0: tensor([2, 9, 3, 6, 4, 1, 5, 3, 4, 5, 3, 4, 6, 9, 9, 5, 2, 1, 5, 3, 6, 3, 4, 4])
1: tensor([3, 6, 5, 5, 5, 1, 4, 7, 5, 5, 4, 5, 3, 2, 4, 4, 5, 5, 4, 4, 3, 4, 4, 4])
2: tensor([6, 2, 3, 3, 6, 2, 4, 6, 4, 4, 5, 4, 2, 1, 2, 5, 4, 9, 3, 3, 4, 7, 6, 5])
3: tensor([2, 8, 4, 5, 4, 3, 5, 3, 4, 8, 3, 4, 5, 9, 9, 4, 2, 1, 7, 3, 5, 3, 3, 4])
4: tensor([5, 7, 3, 3, 3, 6, 4, 6, 5, 5, 3, 4, 2, 4, 7, 3, 1, 1, 8, 3, 4, 5, 4, 5])
5: tensor([9, 2, 3, 4, 5, 6, 4, 5, 4, 4, 7, 5, 2, 1, 2, 5, 6, 7, 5, 3, 4, 9, 5, 5])
6: tensor([3, 3, 3, 5, 4, 2, 5, 3, 5, 4, 7, 4, 2, 2, 2, 5, 3, 2, 5, 3, 3, 6, 7, 4])
7: tensor([6, 3, 3, 6, 4, 1, 5, 3, 4, 3, 3, 4, 5, 2, 3, 5, 6, 4, 3, 6, 4, 4, 5, 5])
8: tensor([2, 4, 6, 7, 4, 1, 4, 8, 4, 4, 4, 4, 3, 1, 2, 5, 7, 7, 4, 4, 5, 3, 3, 4])
9: tensor([9, 2, 3, 8, 2, 1, 4, 3, 5, 3, 4, 5, 4, 1, 2, 6, 6, 7, 3, 4, 4, 7, 5, 5])
10: tensor([9, 3, 3, 5, 4, 2, 5, 3, 5, 4, 8, 5, 2, 1, 2, 6, 6, 5, 3, 3, 3, 8, 7, 5])
11: tensor([2, 5, 7, 3, 6, 7, 4, 5, 4, 4, 3, 5, 6, 9, 9, 4, 2, 1, 3, 7, 5, 3, 3, 4])
12: tensor([7, 7, 3, 6, 2, 2, 4, 4, 4, 4, 3, 4, 3, 8, 8, 4, 2, 1, 3, 7, 4, 5, 7, 5])
13: tensor([3, 5, 4, 7, 2, 2, 4, 4, 4, 4, 4, 5, 2, 6, 3, 5, 3, 2, 3, 6, 4, 4, 4, 5])
14: tensor([2, 3, 9, 1, 3, 8, 4, 6, 5, 4, 3, 5, 7, 6, 4, 5, 3, 2, 3, 7, 7, 4, 3, 5])
15: tensor([3, 9, 6, 6, 3, 2, 4, 6, 5, 4, 3, 4, 6, 3, 3, 5, 5, 6, 4, 6, 4, 3, 4, 5])
16: tensor([2, 5, 8, 2, 6, 7, 4, 5, 4, 4, 3, 4, 6, 9, 9, 4, 2, 1, 3, 7, 6, 3, 4, 4])
17: tensor([4, 4, 3, 6, 4, 1, 5, 3, 4, 4, 4, 5, 4, 1, 2, 5, 8, 8, 3, 6, 3, 4, 4, 5])
18: tensor([3, 7, 4, 5, 3, 3, 5, 3, 4, 7, 3, 4, 5, 9, 9, 4, 2, 1, 7, 4, 5, 4, 4, 4])
19: tensor([9, 5, 4, 2, 6, 6, 4, 3, 4, 7, 6, 4, 8, 6, 7, 3, 2, 0, 9, 4, 3, 5, 5, 4])
20: tensor([7, 3, 3, 3, 5, 5, 4, 5, 5, 4, 6, 4, 2, 2, 3, 4, 1, 1, 8, 3, 4, 8, 8, 5])
21: tensor([8, 2, 4, 7, 4, 2, 4, 3, 4, 4, 9, 5, 9, 1, 2, 4, 9, 9, 3, 3, 3, 8, 5, 4])
22: tensor([2, 4, 9, 1, 3, 9, 4, 7, 5, 3, 3, 4, 8, 6, 4, 5, 3, 2, 3, 7, 8, 3, 3, 5])
23: tensor([5, 6, 3, 4, 5, 5, 4, 6, 4, 7, 7, 4, 2, 7, 5, 3, 1, 1, 8, 3, 4, 4, 4, 5])
24: tensor([4, 2, 4, 6, 4, 2, 5, 3, 4, 3, 5, 5, 9, 1, 1, 4, 8, 9, 4, 3, 3, 4, 5, 5])
25: tensor([5, 2, 4, 7, 3, 2, 5, 4, 5, 4, 5, 5, 8, 1, 1, 5, 6, 6, 6, 4, 4, 4, 4, 4])
26: tensor([6, 3, 3, 2, 5, 9, 4, 3, 5, 4, 6, 4, 8, 6, 6, 3, 1, 1, 4, 5, 4, 6, 7, 5])
27: tensor([2, 9, 9, 9, 1, 1, 4, 9, 4, 4, 3, 5, 2, 1, 1, 4, 9, 9, 3, 8, 3, 4, 3, 4])
28: tensor([4, 3, 5, 5, 3, 1, 4, 3, 5, 3, 6, 4, 6, 1, 1, 5, 7, 9, 3, 4, 4, 4, 5, 5])
29: tensor([2, 7, 7, 5, 6, 4, 4, 5, 4, 3, 3, 4, 5, 6, 4, 5, 5, 3, 3, 8, 4, 4, 3, 5])
30: tensor([6, 4, 3, 6, 4, 3, 4, 4, 4, 3, 3, 4, 2, 4, 2, 5, 4, 4, 3, 4, 4, 5, 4, 4])
31: tensor([6, 4, 3, 7, 2, 2, 4, 3, 4, 3, 3, 4, 2, 1, 1, 4, 6, 3, 3, 6, 4, 6, 5, 5])
32: tensor([2, 2, 7, 9, 5, 1, 4, 3, 4, 3, 5, 5, 7, 1, 2, 4, 8, 9, 3, 5, 4, 3, 3, 4])
33: tensor([6, 3, 3, 7, 3, 1, 5, 3, 5, 3, 6, 5, 2, 1, 2, 5, 6, 7, 3, 3, 4, 4, 6, 4])
34: tensor([5, 3, 3, 4, 6, 3, 5, 5, 5, 6, 4, 5, 6, 2, 2, 4, 4, 3, 5, 4, 4, 4, 4, 4])
35: tensor([2, 8, 4, 4, 4, 4, 5, 3, 4, 8, 3, 4, 6, 9, 9, 4, 1, 1, 7, 3, 6, 3, 3, 4])
36: tensor([9, 2, 3, 5, 4, 2, 5, 3, 5, 4, 8, 5, 3, 1, 2, 6, 6, 5, 4, 3, 3, 8, 7, 5])
37: tensor([2, 4, 6, 0, 8, 9, 4, 8, 4, 5, 4, 4, 2, 9, 9, 3, 2, 1, 4, 3, 6, 3, 5, 5])
38: tensor([7, 4, 3, 2, 5, 7, 5, 4, 4, 7, 7, 4, 9, 1, 3, 4, 2, 1, 9, 3, 4, 4, 3, 5])
39: tensor([2, 4, 8, 9, 2, 1, 4, 9, 4, 4, 3, 4, 2, 1, 1, 4, 9, 9, 3, 6, 3, 3, 3, 5])
40: tensor([9, 2, 3, 9, 3, 2, 4, 3, 5, 3, 3, 4, 4, 2, 2, 6, 5, 2, 4, 6, 4, 4, 6, 4])
41: tensor([2, 3, 7, 4, 6, 3, 4, 5, 4, 3, 4, 4, 3, 3, 1, 6, 8, 7, 3, 6, 4, 5, 3, 4])
42: tensor([5, 4, 3, 6, 6, 3, 5, 3, 5, 6, 3, 5, 2, 4, 3, 4, 3, 1, 5, 3, 4, 3, 4, 4])
43: tensor([2, 5, 6, 6, 4, 1, 4, 6, 5, 5, 3, 5, 3, 1, 2, 5, 9, 9, 5, 3, 3, 3, 3, 4])
44: tensor([2, 7, 6, 0, 7, 9, 4, 4, 4, 9, 3, 4, 3, 9, 9, 3, 2, 1, 5, 4, 8, 3, 3, 4])
45: tensor([2, 7, 6, 0, 6, 9, 4, 4, 4, 8, 3, 4, 3, 9, 9, 3, 2, 1, 5, 4, 8, 3, 3, 4])
46: tensor([2, 5, 5, 0, 6, 9, 4, 4, 4, 5, 3, 5, 8, 9, 9, 3, 2, 1, 5, 5, 9, 3, 7, 5])
47: tensor([2, 9, 6, 7, 3, 2, 4, 6, 5, 4, 3, 4, 6, 3, 4, 5, 5, 7, 3, 6, 4, 3, 4, 5])
48: tensor([5, 4, 3, 6, 6, 3, 5, 3, 5, 6, 3, 5, 2, 3, 3, 4, 3, 1, 5, 3, 4, 3, 3, 4])
49: tensor([4, 3, 5, 5, 2, 1, 4, 5, 4, 3, 3, 4, 2, 1, 2, 4, 7, 9, 3, 5, 4, 4, 4, 6])

tensor([3, 7, 4, 5, 5, 1, 4, 7, 5, 5, 4, 4, 2, 3, 4, 4, 4, 3, 5, 3, 3, 5, 4, 4]) 1
tensor([5, 6, 3, 4, 5, 5, 4, 6, 5, 8, 7, 4, 3, 6, 4, 3, 2, 1, 8, 3, 4, 4, 4, 5]) 23
tensor([7, 4, 3, 1, 5, 7, 5, 4, 4, 8, 7, 4, 9, 1, 3, 4, 2, 1, 9, 3, 4, 4, 3, 5]) 38
tensor([7, 4, 3, 2, 5, 7, 5, 4, 4, 7, 7, 4, 9, 1, 3, 4, 2, 1, 9, 3, 4, 4, 3, 5]) 38
tensor([6, 6, 3, 5, 4, 1, 4, 5, 5, 6, 4, 4, 3, 3, 4, 6, 5, 5, 6, 3, 3, 5, 4, 5]) 1
tensor([2, 8, 3, 5, 3, 2, 5, 4, 5, 5, 3, 5, 2, 6, 5, 5, 4, 2, 4, 3, 4, 4, 3, 4]) 13
tensor([2, 7, 8, 4, 6, 4, 4, 5, 4, 3, 3, 4, 6, 6, 4, 5, 5, 3, 3, 8, 4, 4, 3, 5]) 29
tensor([9, 3, 3, 9, 2, 2, 4, 3, 5, 4, 5, 5, 4, 1, 2, 5, 6, 9, 4, 5, 3, 6, 5, 5]) 9
tensor([5, 3, 3, 3, 5, 1, 4, 3, 4, 4, 6, 5, 2, 1, 2, 5, 3, 2, 5, 4, 4, 4, 6, 5]) 6
tensor([4, 3, 7, 5, 3, 4, 5, 3, 5, 4, 9, 5, 5, 3, 2, 4, 8, 9, 4, 3, 4, 6, 6, 5]) 28
tensor([7, 2, 3, 6, 4, 1, 5, 3, 4, 3, 3, 4, 5, 1, 2, 6, 6, 4, 3, 5, 4, 4, 5, 5]) 7
tensor([5, 6, 3, 3, 6, 7, 4, 6, 5, 5, 3, 4, 4, 6, 8, 4, 1, 1, 7, 4, 7, 3, 4, 4]) 4
tensor([6, 3, 4, 5, 5, 3, 5, 4, 4, 3, 3, 4, 6, 3, 3, 5, 6, 4, 3, 5, 5, 4, 5, 5]) 7
tensor([6, 3, 3, 1, 4, 9, 4, 4, 4, 6, 5, 5, 5, 4, 5, 4, 2, 1, 6, 3, 4, 6, 6, 5]) 26
tensor([6, 3, 3, 3, 5, 1, 4, 3, 4, 4, 6, 5, 2, 1, 2, 4, 3, 2, 4, 4, 4, 4, 6, 5]) 6
tensor([5, 2, 4, 8, 3, 2, 5, 4, 5, 4, 4, 5, 8, 1, 1, 5, 6, 7, 6, 3, 4, 4, 4, 4]) 25
tensor([6, 5, 3, 6, 4, 1, 5, 4, 4, 4, 3, 4, 2, 5, 4, 4, 2, 5, 3, 5, 3, 4, 5, 5]) 30
tensor([6, 4, 3, 5, 4, 3, 4, 4, 5, 3, 4, 4, 2, 4, 2, 5, 5, 5, 3, 4, 4, 6, 4, 4]) 30
tensor([8, 2, 4, 7, 4, 2, 4, 3, 4, 4, 9, 5, 9, 1, 2, 4, 9, 9, 3, 3, 3, 8, 4, 4]) 21
tensor([9, 2, 3, 9, 2, 2, 4, 3, 5, 3, 5, 4, 3, 1, 2, 5, 6, 9, 3, 5, 3, 6, 6, 5]) 9
tensor([7, 3, 3, 5, 5, 5, 5, 3, 5, 4, 6, 5, 6, 3, 2, 4, 4, 2, 3, 4, 5, 6, 6, 4]) 34
tensor([5, 6, 3, 3, 4, 5, 4, 6, 5, 5, 3, 4, 2, 4, 6, 4, 2, 1, 7, 3, 4, 4, 4, 5]) 4
tensor([6, 3, 4, 6, 4, 1, 5, 4, 4, 3, 3, 4, 5, 1, 2, 6, 6, 4, 3, 6, 4, 4, 5, 5]) 7
tensor([3, 3, 3, 2, 7, 9, 4, 6, 5, 6, 5, 5, 2, 5, 7, 4, 2, 1, 5, 4, 5, 5, 7, 5]) 37
tensor([5, 5, 3, 1, 6, 9, 4, 7, 5, 7, 6, 5, 9, 4, 5, 3, 1, 1, 9, 3, 5, 3, 4, 5]) 38
tensor([5, 5, 3, 1, 5, 9, 4, 8, 5, 7, 6, 5, 9, 2, 4, 3, 1, 1, 9, 3, 5, 3, 4, 6]) 38
tensor([3, 6, 4, 5, 5, 1, 4, 7, 5, 5, 4, 4, 3, 2, 4, 4, 4, 3, 5, 3, 4, 4, 4, 4]) 1
tensor([3, 2, 3, 5, 4, 1, 5, 3, 5, 3, 7, 4, 2, 1, 2, 5, 3, 2, 4, 3, 3, 6, 7, 4]) 6
tensor([9, 6, 3, 3, 6, 6, 4, 3, 4, 8, 6, 4, 8, 5, 7, 3, 2, 0, 9, 3, 3, 4, 5, 4]) 19
tensor([2, 3, 7, 4, 5, 2, 4, 5, 4, 3, 3, 4, 2, 2, 1, 6, 8, 7, 3, 6, 3, 5, 3, 4]) 41
tensor([3, 3, 3, 6, 4, 1, 5, 3, 5, 3, 7, 4, 2, 1, 2, 5, 3, 2, 4, 4, 3, 6, 7, 4]) 6
tensor([3, 3, 3, 5, 4, 1, 5, 3, 5, 3, 7, 4, 2, 1, 2, 4, 3, 2, 4, 3, 4, 6, 7, 4]) 6
tensor([6, 3, 3, 6, 3, 2, 5, 3, 5, 3, 6, 5, 2, 1, 2, 5, 6, 7, 3, 3, 4, 4, 5, 5]) 33
tensor([4, 3, 7, 5, 3, 3, 5, 4, 5, 4, 9, 5, 5, 2, 2, 4, 8, 9, 4, 3, 4, 6, 6, 5]) 28
tensor([4, 4, 3, 6, 4, 2, 5, 4, 4, 4, 4, 5, 4, 2, 2, 5, 7, 7, 3, 6, 4, 4, 4, 5]) 17
tensor([2, 3, 6, 7, 3, 1, 4, 8, 4, 4, 4, 4, 2, 1, 2, 5, 7, 9, 4, 4, 4, 3, 3, 4]) 8
tensor([4, 3, 5, 6, 2, 1, 4, 5, 4, 3, 3, 4, 2, 1, 2, 4, 8, 9, 3, 5, 4, 4, 4, 6]) 49
tensor([2, 4, 5, 0, 6, 9, 4, 4, 4, 5, 3, 5, 8, 9, 9, 3, 2, 1, 4, 5, 9, 4, 7, 5]) 46
tensor([8, 3, 4, 4, 6, 7, 4, 5, 4, 4, 7, 5, 2, 2, 2, 5, 5, 6, 5, 3, 4, 8, 5, 5]) 5
tensor([9, 3, 3, 7, 1, 1, 5, 3, 5, 3, 4, 4, 3, 2, 2, 5, 6, 6, 3, 5, 4, 6, 5, 5]) 9
